Here are some numbered points:
[71. -21. -34. -17. -12. 8. -6. 25. 20. -18. -9. 1.] 0
[69. -30. -49. -21. -13. -3. -18. 21. 6. -29. -8. -6.] 1
[25. -12. -8. 11. -22. 7. 23. -9. -19. -12. -27. 22.] 2
[-87. 40. 65. 30. 39. -7. 27. -22. -3. 31. 49. -10.] 3
[53. -22. -42. -21. -35. 11. -22. 13. 3. -29. -20. 0.] 4
[3. -13. -10. 1. 6. -7. 54. -10. 2. -7. 9. -12.] 5
[29. 4. 2. 17. -32. 15. 21. -7. -16. -2. -34. 34.] 6
[-102. 10. 19. -2. 6. -30. 5. -40. -21. -5. 9. -24.] 7
[-27. -21. -7. -3. 8. -20. 46. -18. -19. -8. 12. -27.] 8
[-61. 10. 19. 14. 19. -13. 43. -22. -8. 9. 21. -11.] 9
[-73. 63. 79. 31. 12. -10. 5. 16. 33. 55. -18. 58.] 10
[-6. -24. -16. -3. 3. -16. 47. -7. -5. -10. 4. -19.] 11
[-37. -9. 2. 9. 18. -14. 59. -24. -18. -5. 19. -25.] 12
[-43. -21. 1. 4. 13. -22. 48. -27. -27. -4. 22. -40.] 13
[-76. 8. 17. 12. -6. -10. 13. -23. -17. 14. 17. -29.] 14
[-7. -20. 2. 7. 45. -21. 76. -21. -30. -9. 24. -25.] 15
[27. -22. -44. -67. -5. -7. -79. 34. 49. -21. -11. -40.] 16
[64. -27. -26. -2. -5. 9. -8. -4. -30. -16. -28. 21.] 17
[67. -31. -44. -21. -18. 24. -46. -2. -17. -23. -29. 17.] 18
[-91. 25. 43. 16. 10. -9. 7. -30. -16. 19. 32. -30.] 19
[46. -13. -31. -9. -43. 18. -11. 10. -2. -21. -26. 7.] 20
[-63. 38. 46. 21. -1. -10. 22. -13. -5. 28. -18. 30.] 21
[61. -22. -46. -29. -41. 21. -67. 23. 23. -35. -19. 0.] 22
[1. -23. -22. -5. 6. -12. 48. -10. -3. -14. 2. -20.] 23
[-41. -8. 6. 11. 21. -11. 61. -19. -17. 2. 21. -20.] 24
[59. -18. -37. -29. -39. 33. -81. 25. 25. -28. -14. 5.] 25
[79. -22. -31. -7. 14. 11. -4. 20. -5. -14. -8. 18.] 26
[77. -16. -25. -7. -13. 30. -33. 14. 5. -12. -14. 27.] 27
[72. -20. -37. -22. -21. 29. -49. 16. 4. -20. -24. 11.] 28
[64. -23. -41. -28. -26. 19. -52. 10. 1. -28. -26. 7.] 29
[54. -27. -54. -28. -30. 26. -79. 25. 3. -30. -19. 1.] 30
[74. -17. -27. -12. -18. 30. -37. 11. 7. -19. -21. 27.] 31
[29. 27. 41. 29. 8. 23. 49. -8. -19. 20. -19. 58.] 32
[-84. 62. 63. 16. 8. -11. -57. -5. 23. 43. 46. -18.] 33
[31. -9. -7. 10. -14. 11. 24. -7. -18. -5. -22. 23.] 34
[61. -16. -42. -31. -44. 30. -78. 34. 30. -30. -7. 1.] 35
[-74. 26. 37. 29. 20. -7. 31. -20. -3. 24. 32. -16.] 36
[81. -15. -31. -15. -14. 25. -34. 18. 6. -19. -13. 12.] 37
[37. -40. -37. -13. 3. -14. 25. 8. -7. -22. 2. -20.] 38
[55. -29. -37. -21. -5. 1. -1. 5. -7. -25. -21. -7.] 39
[1. -27. -16. 0. 5. -15. 47. -9. -1. -13. 6. -16.] 40
[-104. 69. 79. 20. 19. -16. -69. -7. 25. 45. 55. -25.] 41
[29. -35. -33. -13. 1. -18. 26. -9. -19. -26. -13. -19.] 42
[-61. 60. 58. 32. 11. 1. 17. 17. 30. 52. -10. 50.] 43
[-33. 46. 51. 35. 0. 12. 30. 11. 18. 39. -22. 47.] 44
[62. -9. -35. -21. -38. 32. -66. 26. 29. -27. -8. 13.] 45
[53. -21. -24. -1. 8. 2. 36. 20. 13. -7. 14. 2.] 46
[-85. 71. 86. 27. 21. -21. -25. 31. 51. 70. -9. 64.] 47
[-49. -9. 8. 12. 12. -20. 54. -24. -19. -4. 14. -29.] 48
[55. -13. -23. -4. -28. 21. -13. -11. -13. -17. -34. 23.] 49
[-59. 2. 16. 14. 6. -12. 31. -23. -19. 7. 27. -32.] 50
[60. -14. -44. -31. -41. 34. -85. 38. 32. -25. -5. 3.] 51
[-95. 65. 75. 24. 15. -14. -69. -3. 25. 46. 59. -26.] 52
[-97. 57. 56. 18. 10. -16. -47. -9. 16. 36. 34. -17.] 53
[-99. 56. 69. 28. 12. -7. -45. -16. 13. 39. 44. -24.] 54
[37. -13. -8. 4. 5. -1. 29. -6. -16. -12. -11. 8.] 55
[37. -38. -41. -24. 2. -20. 23. 9. 5. -26. 2. -26.] 56
[-2. -22. -12. -10. -5. -21. 35. -30. -30. -19. -23. -7.] 57
[70. -32. -53. -35. -3. 0. -47. 27. 12. -30. -9. -14.] 58
[60. -19. -39. -27. -46. 34. -71. 24. 25. -26. -12. 4.] 59
[66. -11. -39. -30. -44. 39. -76. 33. 38. -22. 0. 10.] 60
[-49. 16. 28. 17. 4. -10. 41. -20. -12. 16. -6. 11.] 61
[-62. 16. 26. 20. 0. -11. 27. -24. -13. 14. 0. -7.] 62
[-75. 6. 11. 7. -7. -13. 7. -31. -17. 13. 12. -30.] 63
[59. -21. -30. -18. -40. 20. -28. -5. -14. -27. -42. 21.] 64
[35. -1. -8. 13. -32. 22. 7. -5. -12. -7. -33. 25.] 65
[72. -21. -34. -17. -10. 23. -31. 16. 7. -20. -16. 9.] 66
[-98. 46. 63. 28. 9. -6. -22. -23. 1. 35. 38. -32.] 67
[61. -29. -56. -33. -26. 3. -36. 19. 10. -31. -17. -10.] 68
[0. -24. -17. -2. 4. -17. 53. -16. -24. -14. 1. -15.] 69
[-93. 70. 79. 19. 14. -21. -64. 6. 35. 54. 38. -5.] 70
[-31. 33. 37. 18. -6. 2. 34. -7. 0. 17. -33. 37.] 71
[53. -13. -22. -3. -42. 18. -5. -13. -20. -18. -37. 31.] 72
[75. -25. -45. -22. -18. 22. -43. 16. 6. -25. -16. 12.] 73
[59. -22. -52. -36. -39. 19. -81. 32. 23. -33. -12. 0.] 74
[62. -11. -29. -24. -20. 27. -55. 30. 25. -17. -8. 12.] 75
[-82. 18. 27. 16. 2. -14. 8. -27. -10. 17. 20. -23.] 76
[26. -19. -21. -4. 0. 1. 23. -8. -25. -10. -17. 0.] 77
[10. 8. -5. -13. 0. 9. 4. 2. 27. -5. -7. -12.] 78
[37. 2. 1. 13. -9. 15. 36. -3. -4. -1. -18. 31.] 79
[-11. -17. -6. 1. 13. -16. 52. -22. -26. -10. -3. -11.] 80
[-19. 4. 4. 12. 17. -10. 59. -11. -3. 0. 19. -6.] 81
[2. -11. -9. 12. 17. -5. 61. 1. 3. -2. 18. -8.] 82
[-65. 9. 21. 5. 24. -18. 37. -27. -12. 5. 15. -14.] 83
[72. -17. -23. -14. -26. 17. -25. 1. -7. -22. -30. 21.] 84
[40. -44. -42. -21. 42. -30. 30. 2. -20. -19. 7. -34.] 85
[-30. -6. 9. 1. 35. -17. 60. -21. -18. -1. 19. -13.] 86
[-67. 16. 29. 11. 23. -13. 38. -27. -7. 12. 18. -9.] 87
[-4. -6. 2. 2. 18. -18. 53. -18. -15. -7. -3. -2.] 88
[-79. 74. 84. 32. 21. -20. -9. 33. 46. 74. -17. 67.] 89
[76. -22. -46. -28. -24. 16. -54. 28. 21. -27. -7. 2.] 90
[50. -10. -15. 5. -23. 17. 21. -2. -5. -7. -15. 27.] 91
[38. -34. -60. -70. 6. -17. -83. 44. 43. -23. -14. -37.] 92
[-55. 6. 27. 20. 36. -13. 60. -25. -20. 9. 32. -21.] 93
[58. -8. -30. 1. -36. 33. -19. 16. 10. -14. -16. 14.] 94
[69. -16. -40. -21. -28. 21. -45. 29. 21. -24. -12. 4.] 95
[-6. -18. -11. 1. 2. -14. 52. -19. -25. -8. -3. -6.] 96
[-69. 16. 27. 18. 5. -12. 21. -21. -11. 16. 24. -21.] 97
[-2. 24. 32. 30. -15. 15. 44. -10. -8. 20. -33. 54.] 98
[56. -28. -26. -5. 8. 3. 33. 23. 7. -9. 8. 4.] 99
[17. -15. -10. -1. 14. -8. 48. -8. -8. -9. -5. -4.] 100
[-93. 71. 79. 23. 15. -11. -68. -6. 26. 48. 53. -27.] 101
[33. -33. -27. -14. 14. -15. 34. -5. -20. -14. -6. -12.] 102
[51. -40. -38. -19. 45. -28. 33. 7. -15. -16. 9. -30.] 103
[65. -12. -31. -17. -34. 36. -55. 28. 16. -24. -13. 16.] 104
[78. -29. -44. -25. -8. 10. -42. 22. 4. -17. -16. 5.] 105
[-63. -19. -2. 1. 2. -24. 41. -39. -35. -13. 10. -42.] 106
[63. -20. -46. -24. -35. 30. -71. 26. 16. -27. -11. 9.] 107
[77. -14. -27. -15. -21. 35. -48. 25. 14. -20. -17. 20.] 108
[61. -23. -44. -33. -45. 26. -79. 19. 12. -36. -21. 2.] 109
[-97. 32. 41. 23. 13. -17. 11. -32. -8. 18. 29. -26.] 110
[-80. 34. 41. 21. 30. -10. 27. -17. 9. 23. 28. -1.] 111
[72. -25. -40. -20. -10. 20. -52. 16. 4. -21. -19. 14.] 112
[6. -21. -17. -3. 8. -10. 55. -2. -1. -10. 12. -13.] 113
[75. -19. -42. -21. -5. 31. -59. 32. 16. -15. -9. 11.] 114
[-43. -19. -1. 6. 15. -20. 49. -27. -29. -9. 20. -40.] 115
[65. -32. -50. -38. -13. 6. -53. 26. 11. -28. -17. -7.] 116
[62. -21. -43. -32. -41. 27. -78. 20. 20. -31. -18. 3.] 117
[82. -11. -24. -9. -11. 44. -48. 27. 16. -12. -11. 30.] 118
[49. -35. -44. -27. -15. -11. -3. 2. -6. -28. -15. -14.] 119
[5. -22. -14. -5. 11. -14. 49. -19. -25. -13. -4. -21.] 120
[-87. 45. 51. 20. 7. -10. -3. -4. 5. 34. -6. 19.] 121
[-84. 43. 63. 31. 37. -2. 31. -18. -4. 31. 49. -11.] 122
[-2. 22. 33. 27. -10. 10. 48. -7. -16. 21. -21. 44.] 123
[1. 0. -20. -12. -5. -3. -2. -6. 12. -13. -18. -20.] 124
[-80. 50. 61. 27. 14. -10. 9. -6. 10. 35. 9. 17.] 125
[48. -3. -9. 12. -34. 25. 8. -5. -15. -4. -33. 39.] 126
[39. -12. -17. 7. -36. 15. 3. -7. -17. -10. -37. 36.] 127
[71. -22. -33. -23. -33. 31. -62. 30. 24. -18. -14. 13.] 128
[-11. -27. -19. -1. 9. -13. 48. -8. -9. -10. 13. -30.] 129
[61. -21. -39. -29. -46. 30. -72. 24. 22. -32. -14. 5.] 130
[-97. 64. 80. 18. 17. -21. -78. -9. 25. 41. 59. -35.] 131
[-93. 59. 70. 18. 9. -27. -28. 15. 34. 58. -14. 42.] 132
[48. -10. -23. -11. -1. 13. -11. 8. 3. -9. -22. 7.] 133
[-37. 33. 38. 15. -10. -7. 23. -15. -11. 14. -42. 35.] 134
[-87. 62. 73. 15. 15. -33. -43. 32. 46. 60. 0. 31.] 135
[-32. -15. 4. 13. 18. -9. 57. -19. -23. 3. 25. -31.] 136
[-106. 57. 69. 20. 3. -14. -67. -16. 11. 38. 41. -31.] 137
[58. -25. -31. -12. 2. -3. 14. 8. -9. -22. -14. -4.] 138
[77. -11. -28. -13. -21. 42. -49. 28. 17. -18. -11. 21.] 139
[73. -11. -14. -3. -10. 30. -10. 3. -8. -10. -18. 28.] 140
[-56. 57. 66. 31. 3. 0. 12. 19. 32. 53. -20. 52.] 141
[-38. 19. 32. 15. 16. -6. 37. -14. -8. 15. 9. 3.] 142
[-18. -24. -19. -3. 4. -17. 43. -12. -13. -9. 15. -31.] 143
[-67. 50. 53. 19. 0. -10. 4. 12. 19. 42. -32. 42.] 144
[-88. 47. 51. 20. 2. -11. -30. 1. 17. 36. 11. 2.] 145
[13. -16. -7. 1. 47. -14. 56. -6. -17. -3. 22. -27.] 146
[-43. 12. 21. 9. 22. -11. 54. -21. -3. 5. 13. -4.] 147
[-22. 10. 21. 22. 10. -3. 57. -16. -18. 15. -4. 13.] 148
[-96. 57. 59. 18. 12. -16. -40. -3. 19. 39. 31. -7.] 149
[-2. -30. -17. 0. 9. -21. 50. -11. -27. -9. 10. -34.] 150
[43. -34. -40. -17. -14. -3. 6. 12. 1. -22. -7. -17.] 151
[38. -22. -39. -68. -6. -2. -87. 41. 60. -17. -12. -30.] 152
[-87. 57. 59. 18. 7. -21. -62. 0. 30. 40. 43. -22.] 153
[-23. -23. -1. -7. 26. -25. 48. -26. -29. -10. 11. -25.] 154
[73. -12. -23. 1. -33. 30. -23. 12. -6. -12. -18. 34.] 155
[-13. -27. -16. -2. 6. -13. 45. -7. -9. -13. 14. -30.] 156
[-58. 42. 51. 28. -3. -2. 23. -6. 4. 37. -11. 26.] 157
[62. 0. -17. 7. -31. 29. -13. 23. 9. -9. -14. 20.] 158
[47. 5. 0. 18. -23. 24. 25. -4. -10. -4. -29. 43.] 159
[72. -23. -31. -18. -22. 26. -42. 8. 1. -20. -27. 21.] 160
[57. -21. -47. -31. -47. 24. -78. 16. 17. -33. -18. 2.] 161
[46. -13. -30. -10. -46. 16. -19. 8. -3. -24. -28. 11.] 162
[-14. -12. 4. 3. 26. -16. 59. -17. -16. 0. 9. -7.] 163
[-99. 54. 53. 15. 10. -17. -56. -10. 16. 31. 33. -14.] 164
[31. 3. 5. 12. -29. 15. 25. -12. -9. -5. -42. 43.] 165
[-23. -19. -7. -4. 22. -24. 51. -22. -24. -8. 14. -24.] 166
[12. -3. 6. 18. -2. 4. 44. -11. -21. 4. -17. 26.] 167
[-92. 61. 67. 25. 10. -10. -49. 4. 24. 45. 30. -5.] 168
[76. -16. -28. -14. -21. 33. -48. 17. 11. -20. -15. 20.] 169
[57. -18. -43. -22. -44. 23. -54. 19. 16. -27. -13. -3.] 170
[20. -6. -6. 9. -17. 3. 32. -5. -12. -6. -14. 15.] 171
[61. -22. -43. -25. -42. 27. -69. 17. 16. -35. -22. 4.] 172
[61. -24. -34. -10. -15. 3. 8. 24. 12. -15. 0. -5.] 173
[29. 10. 9. 21. -25. 21. 27. -8. -14. 6. -31. 43.] 174
[63. -23. -46. -23. -30. 29. -71. 21. 16. -28. -16. 10.] 175
[6. 29. 37. 33. -11. 18. 45. 5. -8. 25. -25. 59.] 176
[66. -25. -41. -22. -32. 26. -57. 7. 1. -30. -28. 15.] 177
[-78. 24. 33. 14. 21. -14. 33. -31. -9. 13. 24. -15.] 178
[-71. 57. 62. 26. 6. -10. -3. 23. 33. 57. -20. 50.] 179
[76. -18. -30. -10. -10. 27. -32. 20. 13. -18. -19. 19.] 180
[-72. 54. 57. 21. 2. -11. -2. 13. 26. 48. -32. 50.] 181
[10. 1. 12. 18. -24. 9. 31. -11. -19. 6. -32. 39.] 182
[-6. -7. -3. 12. 0. -7. 53. -16. -17. -4. -2. -5.] 183
[52. -26. -29. -14. 5. -5. 24. 9. 2. -16. 2. -6.] 184
[74. -20. -35. -13. -26. 21. -38. 7. -4. -21. -27. 16.] 185
[51. -17. -44. -48. -11. 17. -88. 45. 46. -19. -9. -16.] 186
[30. -9. -5. 12. -1. 4. 45. -4. -14. 2. -8. 19.] 187
[-34. 27. 44. 23. 18. -1. 43. -11. -9. 22. -5. 22.] 188
[27. -14. -11. 4. -20. 7. 27. -8. -18. -9. -22. 14.] 189
[-49. -3. 14. 13. 24. -17. 60. -28. -28. -1. 27. -29.] 190
[-26. -15. 3. 1. 28. -22. 60. -26. -23. -6. 16. -22.] 191
[-72. 25. 39. 22. 3. -5. 10. -14. -2. 23. 11. -7.] 192
[-48. 7. 16. 9. 29. -15. 47. -28. -11. 3. 23. -18.] 193
[30. -30. -20. -3. 40. -17. 65. -1. -18. -9. 17. -22.] 194
[23. -33. -21. -11. 44. -22. 42. -6. -16. -9. 15. -30.] 195
[54. 1. -5. -6. -4. 29. -2. 9. 3. -12. -17. 19.] 196
[59. -14. -43. -23. -43. 25. -67. 32. 25. -26. -8. -1.] 197
[7. 27. 31. 32. -19. 19. 46. -3. -9. 28. -26. 55.] 198
[49. -20. -46. -32. -49. 28. -70. 25. 19. -29. -14. -7.] 199
[58. -1. -8. -1. -21. 25. 2. -2. -9. -7. -30. 30.] 200
[-46. 29. 38. 28. 11. -2. 43. -10. 2. 22. 2. 23.] 201
[-99. 65. 71. 15. 12. -20. -81. -10. 16. 41. 50. -33.] 202
[-18. -23. -10. 9. 11. -17. 51. -19. -28. -9. 13. -30.] 203
[43. -15. -46. -62. 6. -4. -79. 60. 60. -14. 0. -42.] 204
[52. -16. -12. 2. 4. 18. 0. -16. -37. -13. -31. 23.] 205
[-17. -9. -6. 3. 10. -11. 40. -13. -14. -8. 15. -34.] 206
[59. -20. -46. -29. -32. 31. -78. 30. 25. -26. -17. 6.] 207
[9. -32. -16. 6. 22. -14. 69. -3. -18. -10. 21. -28.] 208
[23. -15. -50. -72. -5. -6. -83. 41. 53. -17. -11. -43.] 209
[55. -7. -21. 3. -36. 26. -5. 3. -7. -9. -29. 32.] 210
[69. -37. -48. -24. -4. 5. -24. 11. -10. -29. -23. -6.] 211
[58. -34. -57. -36. -22. 23. -81. 13. 2. -32. -30. 3.] 212
[61. -21. -55. -28. -16. 36. -86. 41. 26. -19. -5. 1.] 213
[69. -25. -35. -16. -7. 10. -12. 21. 8. -18. -10. 5.] 214
[-100. 45. 50. 17. 14. -19. -29. -19. 9. 30. 29. -16.] 215
[39. -7. -15. 11. -34. 16. 5. -7. -18. -11. -34. 32.] 216
[-94. 72. 83. 28. 18. -9. -65. -3. 30. 52. 61. -25.] 217
[84. -12. -18. -8. -5. 31. -22. 20. 11. -15. -13. 24.] 218
[-68. 62. 72. 31. 10. -7. 5. 10. 24. 53. -22. 56.] 219
[-32. -13. 4. 17. 25. -10. 60. -15. -17. 5. 30. -28.] 220
[46. -17. -29. -12. -49. 10. -15. -10. -22. -27. -38. 26.] 221
[59. -21. -50. -37. -44. 20. -80. 24. 23. -28. -13. -3.] 222
[65. -22. -34. -17. -10. 11. -12. 19. 8. -16. -6. -1.] 223
[-58. 43. 44. 25. 8. -3. 26. -6. 9. 32. -3. 30.] 224
[19. 0. 6. 12. -20. 9. 39. -13. -16. -1. -35. 34.] 225
[74. -24. -40. -25. -29. 36. -71. 21. 16. -27. -21. 11.] 226
[-79. 64. 70. 25. 10. -17. -26. 23. 35. 57. -1. 28.] 227
[30. 4. 3. 6. -29. 14. 18. -6. -8. -7. -36. 21.] 228
[51. -34. -38. -16. -1. -4. -13. -11. -29. -24. -27. 2.] 229
[64. -14. -40. -23. -43. 30. -63. 25. 25. -26. -13. 10.] 230
[49. 2. -2. 17. -26. 28. 12. 4. -10. -4. -29. 37.] 231
[22. -32. -22. -5. 15. -13. 54. 11. 1. -11. 16. -16.] 232
[-62. 34. 33. 20. -8. -5. 16. -11. 2. 24. -13. 18.] 233
[76. -11. -31. -12. -23. 29. -35. 31. 20. -19. -8. 15.] 234
[-4. -30. -25. -6. 9. -17. 49. -12. -19. -10. 10. -26.] 235
Which point above is nearest to each new point by angle, seen from the average point of the numbered points? Its number follows each.
[4. -12. -8. 6. 17. -3. 61. 4. 6. -4. 17. -10.] 82
[34. -42. -29. -11. 51. -27. 56. -10. -41. -13. 12. -34.] 195
[-6. -2. 7. 2. -5. -7. 37. -27. -22. -6. -25. 15.] 167
[-53. 28. 37. 21. 12. -2. 33. -9. 1. 26. 6. 14.] 201
[70. -47. -47. -19. 36. -23. 11. 12. -22. -22. -5. -20.] 103
[-11. -20. 5. 8. 46. -19. 74. -21. -33. 1. 27. -20.] 15
[-59. -26. -7. -2. 7. -31. 33. -41. -37. -9. 12. -45.] 106
[68. -27. -28. 0. -12. 20. -20. -1. -26. -19. -28. 26.] 17
[-1. -34. -31. -9. -1. -20. 44. -10. -17. -12. 2. -29.] 235
[64. -28. -49. -30. -9. 5. -50. 17. -3. -31. -22. -8.] 116
[18. -31. -27. -9. 26. -19. 43. 2. -13. -14. 13. -28.] 195
[-48. -7. 14. 3. 32. -25. 47. -36. -37. 1. 23. -32.] 190
[31. -5. 2. 13. 7. 7. 40. 1. -13. -2. -10. 23.] 187
[66. -14. -19. -8. -9. 16. 4. 2. -9. -10. -20. 24.] 140
[-60. -5. 17. 14. 25. -17. 52. -36. -28. 2. 28. -26.] 190
[-1. 23. 19. 19. -17. 9. 33. -8. -4. 7. -36. 33.] 98
[33. -17. -19. 4. 0. 3. 43. 9. 7. -1. 8. 3.] 46
[74. -19. -27. -15. -18. 24. -34. 13. 8. -17. -17. 24.] 31
[69. -16. -19. 5. -16. 28. -11. 2. -20. -14. -28. 35.] 140
[49. -12. -17. 1. 2. 16. 0. -14. -31. -7. -27. 21.] 205
[37. -16. -11. 4. 7. 4. 28. -2. -14. -9. -7. 3.] 55
[-81. 6. 29. 9. 21. -24. 38. -38. -30. 2. 21. -27.] 83
[-33. -9. 9. 18. 26. -5. 67. -14. -14. 8. 32. -25.] 220
[-81. 58. 75. 18. 5. -25. -24. 17. 32. 53. -25. 49.] 132
[37. -10. -29. -64. -8. -4. -85. 43. 65. -11. -9. -27.] 152
[30. -23. -12. 2. 40. -15. 66. -6. -22. -7. 11. -10.] 194
[47. 0. -1. 10. -17. 20. 26. -6. -7. -4. -26. 38.] 159
[-46. 5. 10. 8. 25. -18. 53. -21. -11. 4. 19. -14.] 193
[-8. -32. -21. -10. 12. -27. 51. -16. -17. -20. 7. -27.] 235
[66. -10. -37. -23. -41. 40. -74. 35. 38. -20. -1. 10.] 60
[-76. 8. 21. 13. 17. -20. 33. -31. -15. 2. 21. -20.] 83
[-50. -2. 16. 10. 24. -17. 55. -28. -30. -1. 17. -25.] 190
[66. -29. -40. -23. -4. 0. -14. 20. 7. -23. -13. -8.] 1
[66. -23. -52. -54. 30. -15. -68. 61. 47. -10. -3. -31.] 204
[-52. 9. 25. 22. 33. -12. 63. -23. -20. 11. 32. -17.] 93
[60. -38. -40. -23. 42. -26. 32. 15. -10. -17. 7. -26.] 103
[-65. 4. 16. 0. 17. -17. 40. -28. -18. 6. 19. -20.] 83
[64. -19. -25. 2. 4. 13. 7. -3. -26. -12. -18. 20.] 17
[-43. 1. 21. 23. 33. -9. 59. -17. -16. 7. 33. -21.] 93
[73. -18. -31. -12. -25. 36. -48. 14. 8. -19. -18. 18.] 169
[-30. 7. 23. 9. 26. -10. 48. -23. -28. 10. 17. -9.] 93
[-5. -14. -6. 14. 14. -7. 62. -1. -5. 2. 24. -13.] 82
[-14. -5. -6. 5. -7. -3. 49. -11. -13. -1. -6. -1.] 183
[-81. 16. 25. 13. 0. -14. 10. -27. -13. 13. 19. -26.] 76
[-60. 3. 26. 21. 29. -13. 57. -30. -24. 9. 27. -20.] 93
[13. 6. 12. 23. 11. 12. 54. -5. -12. 10. -4. 25.] 167
[-58. 5. 27. 17. 40. -19. 58. -32. -31. 9. 32. -21.] 93
[20. -28. -19. 3. 16. -12. 59. 3. 2. -8. 21. -16.] 232
[54. -10. -22. 7. -35. 21. -4. -1. -14. -13. -31. 38.] 210
[-54. -1. 14. 8. 22. -19. 51. -33. -27. 5. 20. -26.] 190
[-47. 33. 36. 17. -17. -6. 22. -8. -3. 23. -38. 38.] 134
[-92. 57. 69. 16. 9. -30. -31. 15. 29. 55. -18. 41.] 132
[35. -27. -23. 2. 7. -6. 48. 3. -11. -13. 5. -8.] 232
[62. -12. -31. -7. -45. 29. -29. 12. 11. -19. -17. 9.] 94
[64. -21. -38. -24. -30. 29. -50. 10. 0. -33. -28. 16.] 177
[27. -32. -26. -9. 20. -15. 45. 6. 1. -14. 18. -18.] 232
[-85. 63. 81. 20. 20. -23. -27. 37. 54. 72. -14. 63.] 47
[26. 7. 12. 22. -26. 16. 28. -7. -15. 8. -29. 43.] 174
[-62. 12. 22. 17. 7. -2. 19. -19. -11. 18. 25. -19.] 97
[-74. 6. 19. 16. 10. -16. 40. -29. -18. 3. 19. -28.] 50
[49. 2. -5. 2. 0. 21. 3. 4. 8. -4. -17. 17.] 196
[64. -18. -20. 3. 10. 13. 5. 0. -26. -10. -18. 20.] 17
[53. -11. -26. 3. -39. 22. -8. -2. -22. -17. -36. 38.] 72
[-40. -3. 10. 9. 17. -14. 54. -19. -11. 0. 22. -16.] 24
[-51. -5. 20. 11. 35. -22. 61. -31. -30. 2. 22. -24.] 190
[-86. 21. 39. 17. 27. -19. 33. -34. -19. 16. 30. -23.] 178
[-48. -3. 13. 18. 18. -10. 55. -24. -23. 0. 24. -28.] 190
[66. -24. -28. -1. -12. 21. -18. -3. -25. -18. -26. 21.] 17
[-55. 6. 27. 25. 30. -10. 52. -21. -21. 15. 35. -27.] 93
[48. 3. -6. 9. -24. 21. 20. -6. -10. -6. -31. 37.] 159
[51. -32. -40. -16. -14. 2. 5. 16. 4. -21. -7. -6.] 151
[-37. -4. 8. 13. 24. -14. 61. -20. -18. 4. 25. -21.] 24
[53. -13. -18. 4. -16. 12. 17. 7. -7. -9. -18. 30.] 91
[40. -12. -36. -54. -18. 15. -88. 43. 54. -16. -2. -16.] 186
[68. -26. -41. -8. -10. 29. -42. 6. -19. -17. -26. 26.] 18
[77. -11. -33. -16. -22. 29. -35. 28. 19. -20. -9. 13.] 234
[-108. 47. 55. 17. 12. -16. -39. -21. 5. 30. 35. -21.] 215
[13. -31. -18. 7. 23. -15. 65. -2. -18. -8. 23. -25.] 208
[-24. 11. 22. 19. 3. -6. 47. -19. -22. 14. -10. 18.] 148
[-66. -7. 14. 14. 9. -14. 37. -35. -25. 10. 21. -36.] 50
[-85. 64. 76. 22. 17. -15. -24. 17. 36. 56. 2. 36.] 227
[40. -32. -30. -7. 6. -7. 36. 5. -12. -20. 3. -17.] 38
[-21. 2. 8. 14. 23. -7. 64. -9. -2. 10. 21. -6.] 81
[35. -5. -40. -60. 1. 4. -75. 57. 62. -9. 2. -37.] 204
[2. -1. -19. -14. -5. -2. -4. 2. 14. -18. -14. -18.] 124
[-81. 65. 63. 25. 14. -12. -33. 18. 39. 51. 12. 21.] 227
[42. -4. -11. 13. -31. 19. 12. -2. -13. -6. -28. 31.] 126
[50. -39. -38. -16. 47. -24. 31. 10. -15. -17. 10. -23.] 103
[29. 14. 16. 27. -19. 25. 35. -1. -11. 16. -27. 47.] 174
[33. -17. -22. -3. -11. 1. 31. 6. 0. -13. -4. -3.] 184
[-6. 1. 8. 12. 34. -4. 66. -13. -5. 2. 18. -3.] 81
[24. -38. -24. -18. 37. -26. 42. -4. -22. -13. 7. -35.] 195
[32. -29. -21. 3. 31. -15. 65. 9. -11. -5. 24. -19.] 194
[71. -32. -48. -31. -2. -1. -31. 24. 10. -24. -13. -10.] 58
[-40. 2. 6. 14. 14. -8. 53. -18. -3. 2. 18. -15.] 24
[85. -20. -22. -2. 17. 12. 8. 23. 3. -8. -7. 12.] 26
[48. -56. -45. -18. 47. -41. 36. -5. -40. -27. -3. -37.] 85
[26. -38. -27. -12. 41. -23. 38. -5. -20. -15. 11. -35.] 195
[51. -12. -18. 4. -4. 12. -7. -18. -40. -10. -32. 19.] 205
[40. -16. -19. 5. -26. 9. 21. -8. -17. -13. -22. 21.] 189
[40. -16. -50. -52. -29. 16. -92. 42. 49. -27. -6. -19.] 186
[3. -28. -13. 1. 19. -11. 55. -6. -13. -7. 20. -30.] 208
[14. -17. -3. 4. 45. -17. 60. -9. -17. -1. 26. -27.] 146
[50. 4. -2. 14. -28. 30. 15. 2. -8. 1. -28. 41.] 231
[-83. 27. 40. 18. 23. -20. 29. -27. -6. 16. 26. -8.] 178
[-84. 68. 82. 25. 18. -13. -19. 15. 29. 56. 11. 34.] 227
[17. -15. -3. 4. -8. -3. 41. -12. -29. -9. -17. 16.] 171
[-57. 3. 24. 22. 29. -9. 60. -25. -19. 11. 30. -17.] 93
[70. -17. -29. -12. -43. 34. -48. 19. 17. -27. -19. 17.] 104
[53. -41. -53. -26. 11. -20. -3. 7. -18. -29. -10. -20.] 119
[49. -17. -14. 4. -1. 11. 8. -10. -27. -13. -26. 23.] 205
[57. -16. -15. 6. 7. 17. -7. -12. -36. -10. -24. 23.] 205
[53. -14. -15. 8. 0. 17. -5. -18. -41. -10. -29. 23.] 205
[2. -33. -19. 6. 25. -17. 67. -6. -20. -8. 24. -26.] 208
[50. -55. -49. -20. 50. -40. 38. -4. -41. -25. 3. -39.] 85
